The rows below fall into families. The same turns and mirrors carry the whole set onto itself and the rows of a family onto each other. For each named row, which other rows are in its family? Write them in the order they are listed.
These 32 rows form 4 families of 8 rows each.
gunas: [-20  -9  32   7  34  -1   3  -3  20   2  -9 -19]
zusa: [-40 -31 -27  23 -16  -9  24 -11   4  -2 -34 -45]
refo: [ -8   7  17  17  34 -15   0   6  11  -7 -21 -24]
bep: [-28 -16 -35  15 -27   1  -4 -17  -2   8   9 -34]
Fem: [-11   2  14   0  23 -17 -24  12   1   3 -39 -31]
deza: [-18 -20 -31  24 -30 -11   4  -8 -15   3 -12 -51]
vita: [-11   3  37  -8  -6  -7 -10   7  -9   5   2 -15]
mukim: [  5   4  19  25  -1 -31 -13  -4  13   8 -25 -39]
Gedez: [-49 -36 -33   9  -5   0   3  -4   3   0   6 -13]
gurav: [-23 -31  26   5   7 -27 -24  15  22   0 -32 -26]
fuva: [-26 -34 -29  27   4  16  -6   7 -23   9 -10 -35]
basu: [ -9   6  32  29  -4 -21  -2  16   8 -14  -9 -21]
Nal: [-11 -28  34  -9  -6 -11  -6  25   9  -1 -28 -29]
ful: [-15   5  19  15   2 -39 -20  -7  14   2   2 -11]
ninub: [-26  -1 -22   7 -22   4   9 -22 -33  -8 -11 -14]
Raf: [-10   2  34  -4   5  -9 -14   4  -6  11 -31 -44]
pegub: [-24 -27 -21  29 -15  17   4 -10  -9  -5 -38  -4]
Feru: [-38 -16 -29  21 -24  22  -5   0  -4  -4 -16 -13]
gugeg: [-37 -26 -17  18 -15  -7  27  -9 -15  -8 -46 -18]
kubev: [-43 -27 -25  18   5  -6  21   7 -26  -2 -10 -41]
Laku: [ -1 -17  34  16   1  -1  11  18  18 -10  -9 -23]
Sor: [-12 -10  18  10   2 -46 -27 -11  18  10 -15 -27]
fedem: [-15 -24 -21  12 -24  -5  -5 -43 -23  -7 -11 -20]
Miki: [-32 -33 -22   1 -12 -16   9 -43 -14 -10  -9 -14]
zazop: [-15 -37 -23  31  -1  14  -6 -20 -25  -8 -20 -40]
ramu: [-41 -28 -35   7 -16 -14   8 -20   8   8   3 -39]
subi: [ -2 -36  35   6  16 -21   1 -11  18  12 -14 -36]
Mavib: [-14  -8  39  -6   0 -13   1 -16  14  13  10 -18]
vimeg: [-25 -48 -27  12   4  -2   8 -37  -2   2 -28 -26]
Ligeg: [ -4 -16  37  -6  -8 -17  -9 -18   9  22  -7 -35]
Ramis: [-51 -27 -19   4   3  -5  15  -9 -32 -16 -13 -20]
lami: [-31  -5  18  -3  13 -27 -16   6  22   4 -10  -1]

The rest of the family of ninub: deza, vita, mukim, Gedez, subi, vimeg, lami
The rest of the family of basu: gunas, zusa, gurav, Raf, Feru, zazop, Ramis
The rest of the family of bep: ful, Sor, fedem, Miki, ramu, Mavib, Ligeg

The rows below fall into families. The same turns and mirrors carry the whole set onto itself and the rows of a family onto each other. For each named row, which other rows are in its family? Write them in the order they are listed.
These 28 rows form 7 families of 4 rows each.
sug: [ 11  -3 -18 -11  19   7   7  36  -8   8  -8 -20   4  35  13  12 -14  -8
  10  31]
did: [  2   2 -13  -7  17  13   5  36 -10  12 -16 -19  10  27  13   9  -8  -5
  10  39]
Nagi: [  7 -10   9  22   3  20  24  -9  -6 -14  17  -2  -5  37   1 -10  13 -16
 -10  26]
moke: [  6 -13  -6  17  11  22  20 -11  -1 -17  20   3   2  31  12  -6  11 -14
  -9  38]
Zer: [ 12  -7   1  12   7  15  20  -9 -11 -19  19   0 -11  34   7  -2  20 -23
  -7  35]
mede: [  6  -1  11  -9 -15 -11   1  14  19  -7  -1  25 -25 -26  13  17  17   0
  -9 -34]
denu: [ 14 -12   2  12  12   9  26 -14   5 -18  14  -5  -4  38   7 -18  10 -12
 -14  33]
pozug: [ -8  19  -7 -12   7 -23 -29  -8   1  -7  12  -1  14 -36  -5  -8 -14  -6
 -10 -23]
kanes: [ 10  -8  -4  10  12  22  15  -5  -3 -20  21  16  -1  33  12 -16  17 -13
  -2  35]
musu: [  6  -1 -17  -3   9  14   5  33  -9  13 -11 -31   2  38   0  16 -14  -7
   6  21]
biri: [  4   1   6  -4 -16 -10  -8  14  22 -11  -7  24 -22 -24  19   8  21   4
 -16 -34]
gike: [ -3  28 -10 -16   1 -21 -28 -10   8  -3   2   3  15 -36 -11  -8  -9  -9
  -7 -16]
vuv: [-12  -4  10 -11 -16 -19   1   6  19  -6 -15  31 -16 -17  21  12   9   0
 -19 -29]
nated: [ 11  -7 -18  -3  16  13  -8  28  -9  10  -5 -25   1  38   4  18 -11   1
  13  29]
Pani: [  8  14  -8 -20  11 -27 -20  -7   5  -8   8  -9   9 -43 -11 -16  -6  -6
  -1 -16]
lin: [  6   1 -28 -19  14  17   1  26  -8  10 -10 -15   7  31  13  18 -15  -7
  13  30]
sovi: [  1  -6 -12  -5  14  16  -2  34  -1   3 -13 -29   0  28   9  17 -22 -12
   1  33]
suno: [-10  17 -10 -10  13 -24 -18  -4   8  -9   9  -9  17 -32 -16  -3  -6  -1
  -2 -33]
sabu: [  7  -4 -11  17  15  16  24 -13   0  -8  11  10  -4  33   9 -11  13 -10
 -13  38]
zam: [ -4  20  -4 -16   7 -19 -22 -11  -7  -3   5  -7   9 -41  -7  -9  -7  -3
   3 -26]
pati: [  0  -4  13 -12 -15 -24  -4  13  28 -10 -10  23 -13 -20  21  11  15   1
 -12 -30]
Rad: [ -5   6  22 -13  -9 -16  -8  11  29  -6  -9  31 -14 -17  23   8  11   5
  -9 -28]
raku: [  2  -3  19  -8 -18 -14   2  18  19 -15  -4  25 -10 -25  11  15   9   5
 -21 -30]
bogu: [ 10   3 -21   0  10  20   1  37  -6   4 -13 -23   1  35   3   9 -18  -8
   8  26]
foton: [  7  -6   5  12   6  23  29 -16  -3 -15  12  -3  -3  37  11  -9  12 -11
  -5  28]
Liges: [  0  21  -6 -13   7 -14 -24  -4  -2  -2  17  -9  12 -39 -14  -7  -2  -1
   3 -27]
Tel: [-12  19  -8 -13   5 -23 -29   0  -1  -4   4  -3  24 -29  -6 -21  -6  -2
  -8 -21]
mov: [ -3  -5  11 -11  -5  -8  -9  13  28 -11  -3  19 -24 -28  25  18  11   4
 -18 -26]

The rest of the family of pati: sug, moke, pozug
The rest of the family of vuv: kanes, lin, Tel
The rest of the family of musu: Nagi, mede, Liges
The rest of the family of did: gike, sabu, Rad
The rest of the family of foton: biri, zam, bogu

The rows below fall into families. The same turns and mirrors carry the whole set onto itself and the rows of a family onto each other. For each named row, which other rows are in its family? Write them in the order they are listed.
These 20 rows form 5 families of 4 rows each.
Muni: [  1 -13 -15 -13   3  43 -28   9   0  -3  14  25   9 -11]
Vovug: [  6 -25  28  14  -5  15 -16  20  -2  -9   7   2  17   0]
Denur: [ -3 -50  14  22  18  19 -18   5  -8   3  41  23  -9 -15]
fefe: [  4 -29  24  18 -22   4  36  -5   0   7   3  23 -25  14]
Tasu: [ -7 -54  25  37   7 -10  17  -9   3 -14   7  16 -15  -9]
vala: [-22  -6 -15 -19   3  15  18 -15  17   0 -31  11 -16 -21]
supi: [-15 -52  24   6   1 -10 -18  10  -1  -2  33   9   4  -3]
Sut: [-19 -44 -21  16  11   2  27 -29  11 -18  -9  36 -24 -16]
Muk: [-24 -53  10  10  -7 -29  16 -13  13 -20  -5  15  -6  -1]
Zom: [-14 -39 -34   1  22  33  -6 -18   0  -3  27  43 -20 -23]
tez: [ -4 -24  11  16 -14  -2  20  -7  15 -27 -32  10   4   0]
terer: [-13  -5 -12 -28  11  38 -14   3   2  16   2  10  -8 -24]
Gatut: [-31 -40 -35 -16   1  -4   8 -24  17 -13   0  36 -16 -11]
Saz: [-21 -40 -22 -22   9  16 -25  -2   1   2  36  31  -5 -13]
Reti: [-13 -18  26   3  -3  -2  17   0  11  -2 -28  -9  -8 -13]
muge: [ -6 -15  29  -5   4  17 -14  18  -2  14   5 -11   0 -16]
puso: [ 10 -28  23   8 -10  24   6  10 -11  21  33  23 -19  11]
pefuz: [  1 -19 -16 -13  -9  42   9  -7  -5  19  27  41 -28   2]
vosof: [ -6 -20 -14  -1 -15  20  39 -23   6   6  -3  41 -35   5]
Kez: [-10 -10 -34 -11  -6  27   8 -16  16 -20 -22  32   0 -11]

The rest of the family of Vovug: Muni, tez, Kez
The rest of the family of supi: Muk, Gatut, Saz
The rest of the family of Zom: Denur, Tasu, Sut
The rest of the family of pefuz: fefe, puso, vosof

The rows below fall into families. The same turns and mirrors carry the whole set onto itself and the rows of a family onto each other. For each named row, which other rows are in its family? Write them in the order they are listed.
These 32 rows form 4 families of 8 rows each.
boti: [ -3  -8 -41   3 -29   6 -13 -18   2  30   2]
Nuba: [ -1   1   6  -9 -19   9  21 -27  15   0 -13]
degub: [ 17 -15 -15  35  -3  23  -1 -34  -6  -6   7]
supop: [ 18   0  25  14  -5   6  16 -22   2  -6 -19]
nivup: [  7   6 -15  24   7   6   8 -16 -32  39   4]
fen: [ 45 -26 -12  32  -9  12   1  -9 -14  -1  17]
Tavat: [ 21 -39 -15 -11 -15   0 -11  -8  18 -15  12]
Tokov: [  4 -18 -34  15   3  -3 -24   8 -28  -5  24]
rig: [ 11 -20 -21   5  -8  -1 -29  27 -19  25  20]
foto: [-15   2  -8 -22   3 -13 -22   7  -1  19 -11]
Pes: [ -4   8 -17   9  17   9   9 -16 -34  26  15]
pok: [-10  13   5 -21 -17  -9   5  10 -18  22 -12]
Zasi: [ 41 -32 -13  32   1   3 -12 -17  -5  -3  15]
rer: [ 22 -28  11 -18 -11 -14  -5  16  11  -9  11]
Lat: [ 22 -11 -18   9 -26  -5  -5 -13  23  37  -4]
Feke: [  5  -9  12   5  14  -2   8   1 -14 -35   9]
larit: [ 27  -1  14   8  -4  -5  24 -26  -3   1 -23]
Rof: [ 17 -19 -13  -4 -25   5  -8 -23  18  36  -6]
sot: [  8 -17 -20   9  -7  14 -28  23 -12   8  32]
lud: [ -8   6   4 -19  -2 -17  -5   9  -8  27 -20]
Delef: [ 13   1 -30  17 -18  -6  -6 -18  22  30  11]
liro: [ 30 -26   6 -12 -19 -12 -12  17   9 -13  -7]
Limav: [ 14   9  -3  -5  -4 -10  21 -34  -2  -3 -25]
runof: [ 26 -17  -5  -6 -28  -3 -17   5  19 -20  -8]
makun: [  7   9 -19  30  -5   8  -2 -23 -34  29  -7]
pote: [ 13   0   5  16  10 -11   1  16 -41 -16  10]
Dazi: [ 16 -10  11   3  14   1   1  14 -45 -11  -1]
Des: [ 10 -10   8 -13   8  11  -2   7 -36 -25  -3]
fefut: [ 12 -20 -34  -3 -11 -12 -22  15 -24  26  21]
Zuz: [-19  21 -13  18  -1   4   8 -11 -30   9  -1]
rigup: [-15  -3 -13 -29 -12 -19  -3  17  -7   1   5]
tif: [ 38 -11 -15  26 -14  17  14 -18 -15 -13  20]

The rest of the family of larit: nivup, fen, rig, Lat, lud, liro, Dazi
The rest of the family of rer: supop, pok, Zasi, Rof, makun, pote, fefut
The rest of the family of tif: foto, Pes, sot, Delef, Limav, runof, Des

